One vector is turned by the same rotation once a step. Each row is the vector after some number of steps, and that number follows the row.
The counts run from 0 to 151.
[124 173 100 129 121 125 128 190  98 116 121 138 156  90 107 199 125 174
  79 155 172 109 175  99  93 118  95 109 165 137 106 139 108 118 140 122
 123 163  89 142 134  99 118 118 145  93 161 130 147  97 123 120  89 121
 132 141 152  95 154 129 163 121 138 114  99 108 104 128 128 134 136 125
 208 143 136 135 118 107 144 151 122  95 127] | 25
[127 164  98 130 121 127 133 185  91 112 119 138 155  86 114 199 121 168
  77 150 165 110 167 107  89 120  93 102 173 142 104 139 111 118 147 127
 127 160  86 144 132  96 119 109 155 103 155 130 144  96 122 107  83 116
 130 145 151  85 157 127 151 125 142 115 101 113 104 129 120 130 141 116
 214 135 134 132 119 113 136 151 124  97 127] | 22
[121 180 102 130 122 124 125 190 108 122 120 139 155  93 100 197 128 176
  81 156 176 106 181  94  98 115  96 113 161 133 107 139 105 118 137 119
 118 163  92 139 134 102 114 123 137  89 162 130 151  99 125 127  94 125
 135 137 151 101 152 129 168 118 135 116 100 106 102 128 129 136 131 128
 202 148 136 138 119 103 149 153 121  92 126] | 27
[123 128 108 139 132 157 129 174  98  91  84 126 135  92 112 160 100 146
  92 127 154 115 162  91 102 134  92 108 179 146 113 154 109 109 142 122
 148 144  80 128 108  85  96 115 119  77 135 145 148  87 125 152 108 109
 121 148 148 102 160 130 145 118 131  96 110  96 125 111 101  93 147  90
 192 136 149 114  98 132 141 184 136  87 139] | 59
[118 126 110 141 131 157 130 174  95  93  82 126 133  92 114 156  99 143
  92 129 150 117 158  94 101 138  89 108 181 145 111 156 109 109 146 123
 145 143  80 127 109  86  98 114 122  80 134 145 148  86 125 148 108 106
 121 148 149 101 160 129 142 118 132  98 111  98 121 109 101  90 152  89
 193 135 146 113  99 133 141 184 138  86 139] | 58
[144 129  86 141 117 128 140 135  97  89  95 110 147  91  97 209 111 142
  72 173 159 115 148 103  95 111  73 106 163 126 106 159 125 118 131 135
 129 144  81 144 117 106 104 107 143  98 132 121 137 107 138 139 111 116
 130 140 145  94 156 130 139  99 136 110  98 117  80  91 107 118 172 119
 186 123 134 140 117 146 148 164 116  93 120] | 97
[115 133 116 165 114 129 138 162 120 111 106 121 125 120  95 155 100 145
  94 145 150 154 168 132 110 136  90  91 184 138 106 180 100 118 175 146
 140 135  89 122 120  88 120 122 140 105 145 128 126  80 140 144  98 120
  99 142 161  70 189 116 135 104 132 110 126 139  96 109 110 109 170 121
 186 154 125 154 113 126 142 150 136  65 139] | 129
[150 118 103 139 114 134 144 149 152 124  86 135 133 109 108 143 116 153
  95 171 180  95 186 108 134 100 112  74 165 131 120 159 109 112 136 102
 114 127  86 126 144  77  64 114  93  93 111 143 159  91 153 151 110 109
 160 104 125  90 179 135 140  76 104 121 120  98 110 120 116 145 117 130
 165 152 121 135 118 137 147 149 134  88 122] | 77
[140 119 118 167 110 105 152 168 139 131 126 133 131 112  95 137 124 152
 105 163 165 121 179 126 129 109 102  59 187 127 108 177  81 135 151 148
 126 135  99 142 144  85  87 114 118 123 115 135 161  97 148 125  87 102
 151 130 116  72 169 123 135  77 135 109 115 140  92 130  93 130 143 139
 178 156 122 147 116 139 159 125 129  85 125] | 4
[137 172 118 165 104 122 144 126 137 159 117 123 129 113 101 145 120 176
 101 160 193 119 193  81 111 124  94  96 157 137 123 161 108 104 147 118
 107 130  97 134 132  94  88 127 116  92 129 155 137 115 152 155  84 119
 133 124 133  86 153 115 130  95 100 120 117 118  75 118 108 151 161 130
 175 165 111 156 119 127 141 136 117  72 108] | 114
[144 104 100 148 121 133 156 136 140 116  77 130 132 108 114 152 110 143
  84 185 166 104 170 131 132 106  99  72 170 126 113 170 109 114 150 111
 106 119  85 120 147  83  77 101 118 107 110 129 148  84 159 128 107 103
 152 109 131  76 186 134 129  76 112 130 123 102  97 109 122 135 141 127
 166 135 110 132 127 148 134 147 138  83 122] | 83
[119 130 114 161 111 127 131 174 114  99 110 121 130 116  89 165 102 141
  97 141 147 152 163 129 106 130  91  93 189 136 105 178  97 123 165 153
 150 141  90 129 112  89 121 125 139 106 147 124 132  84 137 149 102 119
 104 151 160  77 183 119 144 105 141 100 121 143 100 112 104 105 163 122
 189 154 136 155 109 126 152 154 130  72 143] | 132
[102 125 124 166 139 155 150 168 102 116  80 130 125  99 118 132 101 142
  96 143 148 121 167 108 122 152  86 105 182 134 106 175  90 111 164 125
 115 134  92 113 125  91  98 107 128  91 132 143 152  79 140 123  96  94
 126 151 140  92 161 130 131 107 131 112 119 101 106 110 111  82 172  92
 180 135 122 109 108 138 136 171 147  73 136] | 51
[133 138 104 149 121 126 149 173  93 116 119 139 147  89 123 178 115 157
  82 152 155 114 161 123  94 126  92  82 188 146 100 155 106 120 158 137
 127 149  88 146 135  85 111  97 161 122 138 136 145  95 130  89  75  98
 137 148 139  68 162 127 129 113 145 114 108 121 103 130 106 124 152 113
 210 127 123 127 119 132 128 138 130  94 126] | 16
[141 121 117 165 108 105 149 171 144 132 127 130 131 115  92 138 123 153
 106 163 166 122 182 124 132 108 104  59 186 128 109 177  80 136 148 146
 126 136  97 142 143  86  86 118 113 121 116 134 158  95 148 132  90 106
 151 129 116  74 170 123 138  76 132 108 114 140  93 130  94 131 141 141
 176 160 124 149 116 135 161 127 128  85 123] | 3
[144 148 122 144 100 120 138 183 125 135 132 147 143  98 116 153 128 164
 110 145 180  96 192  97 113 110 122  70 193 141 114 146  87 111 140 129
 130 146  96 145 138  78  85 113 114 110 130 161 161 100 136 115  77  96
 159 138 116  88 155 128 133  97 116 101 110 118 111 150  97 142 117 129
 183 154 127 137 110 124 150 133 126  93 124] | 150
[117 129 113 161 112 128 133 169 117 101 110 121 129 118  94 162 100 143
  94 141 148 153 165 131 107 133  92  92 187 136 105 178  99 122 168 152
 146 139  90 127 115  90 122 122 139 104 147 127 130  80 139 147 102 120
 102 146 160  74 185 117 139 106 137 103 121 143  99 112 103 105 166 123
 189 153 133 155 110 126 149 153 132  70 142] | 131
[147 113 104 143 114 134 149 145 150 123  83 134 132 111 111 143 114 149
  92 177 175  98 182 116 136 101 108  72 167 129 117 162 108 113 141 103
 110 122  87 121 147  78  67 109  98  98 108 139 155  87 156 142 109 106
 158 103 126  85 181 136 136  74 106 126 121  98 106 116 119 142 124 130
 164 146 115 135 122 142 142 147 137  85 121] | 79
[144 133  87 141 116 127 138 136  97  90  97 110 148  91  97 210 114 145
  73 171 163 114 149  96  93 109  71 108 162 126 108 157 124 118 129 137
 130 144  82 147 117 107 104 109 141  95 135 121 137 110 138 142 109 119
 131 140 144  96 153 129 141 100 135 109  95 116  77  93 104 120 170 120
 187 125 136 141 117 144 151 164 112  92 119] | 98
[ 97 137 132 175 138 144 159 171 121 135  87 132 122 106 112 122 110 149
 101 158 160 118 181 107 137 149  89 103 176 123 108 180  81 114 164 122
  94 131  99 110 138  97  93 112 120  95 132 141 160  84 150 120  91  95
 138 144 129  95 158 132 137  95 124 119 122 102  95 117 120  92 169 105
 166 149 112 115 115 132 144 159 147  67 130] | 46
[139 102  93 149 122 134 157 131 125 100  76 122 136 104 114 169 108 134
  77 185 156 111 156 135 124 112  87  78 171 124 106 173 114 115 153 120
 112 122  82 121 142  88  86  97 133 110 116 122 141  85 155 122 109 103
 141 117 137  74 183 135 125  82 121 128 119 108  91 100 121 123 156 122
 174 124 112 130 128 152 132 153 138  85 123] | 87
[149 173 108 154 103 119 138 129 126 143 122 119 140 103  95 172 122 175
  94 162 194 111 184  66 101 114  88 105 154 133 123 148 115 109 128 121
 116 142  92 147 123 103  88 128 115  86 130 152 141 126 143 161  93 122
 138 131 131 101 141 119 139  97 108 109 102 117  73 112 100 147 159 129
 179 159 124 154 114 129 154 145 106  83 106] | 109
[138 133 103 125 123 148 119 176 112  95  92 128 141  94 107 165 105 151
  95 131 167 106 169  81 102 119 103 105 173 147 118 143 114 109 128 116
 151 147  78 135 110  81  87 125 102  73 130 146 154  94 125 169 115 117
 131 136 143 108 160 129 154 110 124  94 106  95 128 115 100 112 126 102
 189 146 153 122  96 127 151 182 128  93 135] | 64
[123 155 121 172 110 128 149 131 139 151 108 125 119 119 106 134 107 165
 100 155 177 136 191 110 118 138  96  88 167 140 115 173 103 104 171 122
 112 124  96 118 134  88 100 123 128 101 133 148 127  92 154 147  84 118
 116 125 147  69 175 113 123  97 104 127 130 124  83 114 116 140 168 125
 179 162 105 156 122 126 130 138 132  60 120] | 120
[151 131 105 129 114 136 128 163 146 116  92 134 137 104 103 148 116 159
  98 155 183  94 186  87 122  99 114  87 164 138 125 147 111 111 126 103
 130 135  84 133 132  78  68 125  84  80 117 149 162  97 140 168 114 115
 154 111 129 103 168 132 153  88 107 108 113  94 120 122 108 139 108 126
 171 158 138 133 106 129 156 160 127  92 125] | 72
[141 135 105 125 120 148 118 177 116  96  92 127 139  95 104 163 108 154
  93 134 168 103 172  80 104 114 105 103 170 147 121 142 113 109 126 113
 149 147  79 138 113  81  84 125  97  72 129 148 156  95 124 171 115 117
 133 130 141 109 160 129 156 108 121  96 104  94 129 117  99 116 121 105
 188 147 152 123  97 126 154 179 128  94 133] | 65
[146 145 123 146  98 118 133 189 123 126 135 143 143 100 106 159 126 160
 110 141 176 100 188  92 110 109 119  76 193 141 115 147  89 115 132 137
 138 150  95 152 127  83  88 118 111 108 131 159 163 107 133 128  82  99
 155 146 117  95 154 127 139  95 125  90 105 127 111 149  88 134 121 130
 182 158 136 143 104 125 162 135 120  93 128] | 147
[148 133 103 126 116 142 121 171 133 107  95 132 139 101 102 157 115 158
  97 144 181  98 181  81 112 103 111  93 167 140 123 143 113 111 122 107
 141 142  80 136 124  77  73 126  87  73 123 148 160  97 134 173 115 117
 147 120 134 109 165 132 156  97 112 101 107  94 126 122 103 129 111 118
 180 155 149 131 102 126 158 170 126  94 129] | 69
[142 101  99 148 120 134 157 135 137 112  77 127 131 107 115 156 110 139
  84 184 163 106 166 133 133 109  97  73 170 126 109 172 110 115 153 113
 107 118  85 120 147  84  78 100 120 108 112 127 147  83 159 125 107 103
 149 111 132  76 185 135 127  77 114 131 123 104  96 106 123 131 144 126
 169 132 110 132 127 148 134 148 138  84 123] | 84
[147 149  90 141 112 122 135 135 101 101 108 109 148  91  93 208 117 157
  77 168 172 112 157  81  91 109  73 112 158 128 112 151 124 116 122 135
 130 148  84 151 115 109 100 117 132  90 134 128 139 120 137 151 107 121
 133 140 140 103 146 128 143 101 131 103  92 117  77  97 101 128 167 122
 187 133 137 145 116 139 156 162 106  93 116] | 101
[110 178 123 151 126 125 138 189 133 144 112 141 143 106  93 158 132 177
  96 167 185 105 196  89 130 121  99 113 155 117 113 158  85 121 139 113
  91 150 102 124 144 108  98 132 110  84 150 133 165  98 142 138  96 120
 148 131 133 111 150 130 168  98 124 121 108 103  94 130 133 128 137 137
 172 166 122 136 120 106 163 150 130  78 124] | 35
[140 115  86 143 122 131 147 132  99  86  87 112 144  93 104 202 109 137
  69 177 154 116 145 118 101 112  73  97 167 123 102 165 123 119 140 134
 125 137  81 136 125 103 103 102 147 102 130 116 134  97 142 128 111 112
 131 134 145  86 166 130 134  95 136 116 104 114  82  92 113 116 172 118
 185 120 127 135 121 149 142 163 122  92 123] | 94
[144 106 102 147 120 133 154 138 145 117  77 131 131 108 114 149 111 144
  87 183 169 101 174 128 135 104 101  70 168 127 112 170 110 114 148 109
 107 119  85 120 148  80  73 104 111 104 109 132 150  84 158 131 108 103
 155 106 130  79 184 134 128  75 110 130 123 102  99 111 121 135 136 129
 166 139 110 132 126 146 136 148 140  84 122] | 82
[138 118 116 168 116 111 159 167 123 130 123 136 134 103 109 144 119 149
 100 161 158 119 170 130 122 119  98  60 192 136 106 173  87 132 156 146
 122 136  96 143 144  83  91 102 135 129 117 136 157  97 144 104  79  94
 152 140 118  66 166 126 125  86 139 111 114 135  94 131  93 125 152 128
 186 144 116 138 118 142 145 124 132  88 122] | 8
[147 146 121 146  99 115 131 191 121 122 136 142 144  99 103 160 124 159
 110 140 175 104 184  90 110 109 117  78 194 140 115 148  89 117 133 143
 140 152  95 154 124  82  89 120 110 108 133 156 163 108 133 131  86 100
 154 147 118  97 154 126 140  95 127  88 103 128 109 146  85 130 122 130
 182 158 138 144 103 127 167 138 119  93 128] | 146
